In the rows, 128 means zero.
Where one turn sends some rows of the set: a few examples, then the rows asked
Biva: [ 99 107 158 151 112 170 103 120 118 139 121 143 144 143 163 127 178  99
 153 134 178 118 116 134 116 153 135 119 145 148 129 157 109 126 112 143
 161 128 121 105 124 146  93 122 126 122 127  98 116 170 114 177 132  98
 131 150 160]
fifi: [128 100 133 138  96 111 139 153 124 130 113 153 128 119 118 140 134 132
 156 158 154 102 141 160 103 117 111 147 136 123 132 142  90 141 126 149
 120 184 152 126 139 120  77 120 120 117 142 149 129 144 112  98  99 139
 148 133 150]
darot: [118  95 133 167 143 155 146 109 115 134 130 126 122 139 175 158 134 119
 146 122 127 143 125 126 104 141 143 162 119 160 141 125 102 144 111 101
 157 128 127 130 151 152  87 125 123 114 119 112  93 116 108 130 115 118
 132 130 134]
Lal: [113 103 142 151 103 106 139 119 119 147 155 109 137 146 161 145 163 103
 128 171 162 124 108 141 112 143 127 148 147 161 115 109  77 130 113 137
 135 126 110 118 103 121 116 125 154 119 146 103 136 178  94  98 141 131
 144 136 157]
Nidas: [ 99 120 106 131  82 162 118 141 115 163 134 116 114 135 148 138 160 115
 121 141 158 128 151 115  81 152 146  93 125 122 112 136 118 152  88 152
 155 155  91 102 121 127 125 145 178 114 142 100 121 132 131 139  91 133
 126 103 153]
rog: [126 110 102 130  77 115 124 153  92 142  98 132 146 128 153 131 164  99
 126 121 130  72 127 135  80 148 158 130 138  94 150 153 147 137 133 160
 152 148 127 122 124 121 131 157 135 121 145 103 119 152 132 108 138 112
 135 130 132]
fevef: [112 100 158 150  99 151 124  76 105 104 120 137 144 147 158 125 124 128
 155 166 148 152 122 138 121 137 148 119 111 135 129 127  94 173 109 139
 114 131  95 106 130 143 130 144 138 106 113  83 135 146 109  99  95 118
 117 123 149]
gofe: [106  71 101 136 101 149 130 120  88 135 129 141 146  93 194 133 149 126
 128 131 131 119 137 124 111 140 141  93 105 126 138 127  87 103 117 154
 133 150 120 161 108 128  97 139 131 121 132 123 123 149 119 146 107 111
 131 114 171]
tofe: [130  98 149 132 116 101 114 113 107 137 107 163 171 140 178  88 167 107
 163 153 167 104 136 110 119 129 153 149 127 148 117 143 124 160 154 142
 119 135 118  98  98 108 124 140 138 116 127 132 114 144  94 132 105 149
 129 137  98]
Vasaz: [104  95 123 139  94 126 155 124 145 134 150 136 100 134 138 109 144 129
 137 135 151 119 119 142 147 131 154 120 117 194 137 142 114 170 122 149
 162 139 111 127 112 117 101 143 127 101  82 121 116 108 105 117 125 100
 139 145 128]
bedom: [139 139 132 154 101 148  92 139 109 125 109 150 115 142 114 129  96  97
 157 141 126 131 118 128 100 112 130 152 121 120 120 144 127 122 107 134
 153 164 100 102 113 135 125 116 108 118 108 145 118 156  91 132  82 120
 123 132 116]
Numem: [119  95 118 142 115 120 105 124  69 144  90 124 126 124 136 149 127 102
 133 155 199 142 109 108  86 126 140 169 142 154 118 134 107 165 143 127
 139 140 109 125 122  96 112 135 117 110 134  91 119 181 106 150  97 124
 108 147 125]
Deri: [ 93 135 128 139 108 103 106 155 141 135 145 156 121 113 153 101 150  97
 133 122 161 119 146 105  92 136 150 131 109 120 124 174 101 149 147 111
 139 127  96 125 104 138  75 150 125 112 101 116  94 148 104 122 125 163
 147  99 128]
rokiz: [127 110  94 129 123 114 106 133  84 157 122 141 133 124 124 137 143 114
 161 120 153 128 161 119 101 146 151 148 136 114 118 125 123 132 154 148
 165 153 103 105 123 154 121 130  93  91 159 131 111 115 130 136 106 159
 160 124 119]
lemuv: [126  77 151 104 114 153 148 117 117 154 145 161 109 136 123 114 147 105
 134 133 158 123 126 140 101 134 146 113 139 149 132 143 108 157  74 135
 149 140 120  83  91 114 106 138 117 145 150 106 127 139 132 124 113 106
 167 139 121]
Novib: [116 105 112 142  92 111 116 126  92 130  86 111 135 105 149 105 134 111
 109 148 107 116 129 113  95 160 117 150 126 149 131 106 116 154 132 169
 125 134 127 133 102 124 122 105 101 110 149  99  94 170 102 147 126 131
 122 109 147]
Tovi: [129 150  97 134 106 133 140 140 116  97 105 134 147 135 139 122 144 138
 150 161  97  87 122 123  96 124 138 104 116 141 115 129 111 157 123 135
 138 100 116 122 123 112 131 161  90 108 106  96 119 146 120 118 126 146
 118 106 129]
nog: [122 111 114 163 112 136  97 101 134 125 122 169 130  99 136 115 135 141
 144 162 155  86 147 124 103 131 116 126 122 109 129 169 125 120 164 180
 170 138 137  74 107 128 119 150 129  92 108 116 117 133 126 135 107 142
 144 140 129]
Riro: [102  85 116 140 115 117 116 157 137 112 122 146 139 141 148 160 138 130
 141 169 112 139 118 105 105 112 137 157 128 142 101 175  90 136 122 119
 154 109  86 140 100 137 142 149 129  99  96 100 121 166  99 111 103 113
 120 126 126]
Rosur: [125  75 163 135  89 101 115 137 121 151 138 122  84 109 148 161 137 116
 135 129 183 132 116 157 114 125 151 119 139 117 163 161 114 140 104 133
 154 133 111 140 122 116 112 134 123 129 128  80 125 160 103 116 139 123
 125 106 118]
suz: [104 101 124 150 109 123 107 112  64 142 186 143 101 111 141 128 140  97
 168 147 143 121 113 145 125 132 159 121 126 131 132 132 118 155  98 103
 138 128 116 127 118 129 125 170 131 108  75 116 129 155 107 140 103 102
 137 119 127]
Kodu: [101  79 147 111 112 121 118 152  79 139 139 158 150 106 135 146 164 139
 141 157 143 116 102 136 115 115 139 144 142 113 118 192 117 152 149 142
 120 136 112 129 108 127 122 149 141 105 133 106 141 164 135 106 112  90
 154 146 124]
bub: [138 126  95 137 126  96 133 133 115 153 106 180 148 131 120 140 138 112
 147 151 147 135 147 107 105 142 140 119 107 134 110 120  79 130 129 140
 155 152 141  92  94 137 120 121  91  94 128 121 121 123 147 127 112 158
 152 110 117]
fiket: [108  92  89 154  74 138 126 115 104 132 145 150 118 115 110 151 123 112
 102 163 176 128 124 120 106 117 167 153 111 148 117 168  80 188 127 123
 124 151 107 112 118 108  91 142 113 103 107 104 140 165 129 115 105 148
 146 115 133]
mubo: [116 103 122 140 105 124 139 143 127 122 109 154 100 120 145 108 137 135
 150 155 146 122 140 108  70 139 118 120 122 135 139 144 109 104 193 187
 162 145 118 122 104 126 132 128 122 103 100 118 115 138 108 151 114 153
 137 133 130]
tis: [149 104 110 150 134 141 119 142  97 167 116 118 124 118 180 138 158 162
 126 144 148 106 103 131 133 123 138 111 104 160 140 119 110 154 106 144
 126 134 141 116 126  97 121 122 123  87 116  96 135 118 102 147 110 138
 131  99 121]
Didu: [147 117 109 118 126 137 122 112 136 150 160 124 138 102 156 141 107 109
 120 156 147 113 112 116 128 120 126  79 121 164 122 148 139 138 106 157
 163 121  94 121 118 114 152 150 135 109 149 135 114 145 110 121 113 127
 127 138 127]
gos: [146 112 111 136  69 126 126 116 116 150 138 147 129  86 113 134 129  98
 129 170 141  82 145 117  98 160 135 126 107 139 125 161 147 182 110 147
 136 135 139 125 127 133 133 162 107 102 118 127 102 155 143 138 116 130
 135  86 141]

Riro -> fiket
Biva -> darot
Now find these:
rokiz -> mubo
Nidas -> gofe
tofe -> bedom
Rosur -> Lal
Novib -> Tovi

Where one turn sends some rows of the set: a few examples, then the rows asked
Balat: [115 112 144 121 152 132 144 156 100 126 148 177 169 144 101 142 192 126
 137 170 166 146 119 113 159 158 153 104 157 115 113 144 148 147 122]
gapob: [111 129 123  97 148  94 118 133 128 126 193 119 136 134  88 134 139 120
 134 121 166 119 150  89 111 161 169 135 115  72 123 164 188 137 123]
melup: [ 96 128 137 142 134 118 128 128 104 140 169 175 159 145  78 146 170 109
 123 159 160 139  99 129 145 164 173 104 127 133 103 152 130 141 159]
temo: [132 111 144 122 156  95 140 122 133 106 196 150 131 125 107 140 172 107
 146 138 143 139 156  66 109 168 163 148 139  94 151 158 178 143 133]
zoni: [119 101 143 114 166 117 167 106 127 122 187 145 156 170 103 114 139 109
 115 152 157 116 104 112 125 137 132 140 161 113 123 122 136 100 146]
Vozir: [165 153 128 121 136  84 175 117 123 117 146 107 119 137 113 145 159 118
 104 138 149 153 140 120 109 153 155 118 159 109 141 137 184 106  91]
Rozip: [162 100 136 143 125 123 161 108 144  98 165 167 127 151 113 137 141 115
 129 160 178 107  90 113 120 148 148 131 161 107 121 125 119 107 132]
nolos: [127 115 128 124 137 126 119 120  98 108 132 162 145 122 107 156 182 104
 104 140 168 115  90 125 175 145 157 107 128  94 121 159 140 156 127]
molo: [153 150 135 109 112  76 164 106 104 108 153  99 125 143  79 140 136 111
 108 117 136 134 150  94 112 141 165  87 151 118 141 154 141 132 129]
Duvil: [140 111 146 128 145 102 140 113 152 102 199 154 129 130  93 135 181 107
 140 148 151 145 164  75 115 148 161 136 130  98 145 134 175 155 124]
zel: [122  92 126 101 160 121 164 129 110 117 192 138 153 158 100 137 132 112
 113 158 157 119 108 124 127 135 140 144 167 112 119 130 152  93 155]
Dom: [156 145 133 113 112  68 159 121  91 108 144 102 135 144  85 149 132 118
 114 126 147 132 152  99 121 139 160  85 153 120 140 165 135 126 121]
lovi: [ 93 129 133 142 137 103 125 133  95 154 168 167 161 145  91 160 169 101
 116 150 158 133 104 130 144 168 166 104 118 124 104 163 135 134 146]
suk: [145 128 116 121 120 107 136 138 124  82 172 155 116 122  87 150 143 120
 152 146 173 110 151  76 111 160 181 138 116  85 142 170 162 147 113]
faluv: [137 124 119 111 136 105 137 114 124 112 164 139 158 172 109 124 106 126
 117 156 187  95 103 127 125 152 159 126 137  99 103 141 118  94 132]
kivi: [145 142 141 116 131 101 173 136 126 116 163 109 112 151  81 127 166 119
 103 123 125 136 144  81  89 173 160  92 152 118 102 144 148 116 100]
Bori: [167 141 137 138 126  81 179 128 115 113 135 118 132 131 118 143 175 105
 107 130 139 136 138 108 108 169 157 109 158 102 140 141 167 111  84]
tavo: [107 136 124 100 153  85 126 123 133 117 196 131 148 144  82 123 147 111
 119 140 157 125 169  95 118 146 171 134 100  84 124 146 180 139 121]
pugig: [161  81 130 142 134 134 157 110 135 103 180 157 126 147 112 162 132 109
 117 164 168 112  94 108 131 161 151 128 171  99 119 127 139 107 141]
Busog: [161 144 136 109 124  77 154 100 110 101 156 110 110 138  93 153 129 122
 107 138 136 143 161  97 117 145 159  88 161 131 138 158 142 122 131]
ragof: [143 146 130 114 144 113 172 128 118 111 160 111  98 152  79 136 149 123
  91 143 126 132 143  82  98 171 154 103 141 123 102 151 154 109  89]
vek: [156 135 118 120 117  96 115 124 140  79 172 149 125 128  94 142 156 121
 134 151 174 114 160  86 113 157 182 130  99  91 125 155 152 147 109]
zizok: [133 130 147 110 136 105 170 142 111 128 161 109 112 152  80 134 165 113
  91 121 119 125 141  76 104 160 149  91 152 117 104 150 153 116  98]
Ket: [116 120 135 120 156 140 141 151 111 116 144 181 169 142 103 133 187 131
 127 166 169 144 103 120 160 163 166 107 149 106  99 136 146 151 125]
medo: [ 87 129 134 152 135 114 132 128 108 135 159 182 149 139  96 160 152 109
 144 152 156 134 105 120 147 171 175 102 115 119  99 147 138 133 154]
pino: [107 125 131 122 145 126 120 112 105 102 140 166 144 121 119 154 181 104
 126 130 156 120  84 121 168 139 158 122 122 105 123 148 149 142 150]
konom: [120 128 125 128 141 123 122 105 103 112 141 165 160 128 110 149 174 104
 101 140 165 125  84 132 174 146 166 116 127 100 127 150 141 156 143]
giteg: [105 126 138 120 161 139 135 146 105 117 140 164 172 151 108 140 174 135
 154 160 172 143 101 106 163 158 156 111 137 105 102 135 157 146 125]
mamop: [170 154 129 121 129  81 181 123 118 102 136 114 140 137 116 136 164 113
 105 126 139 141 144 108 106 163 165 110 154  98 141 138 166 118  90]
Teneg: [150 114 110 123 136 119 132 120 108 107 172 126 161 166 105 150 112 120
 118 166 185 100 100 125 124 172 160 142 140 113 109 149 131  90 132]

Teneg -> gapob
Ket -> mamop
Now find these:
vek -> faluv
Dom -> lovi
giteg -> Vozir

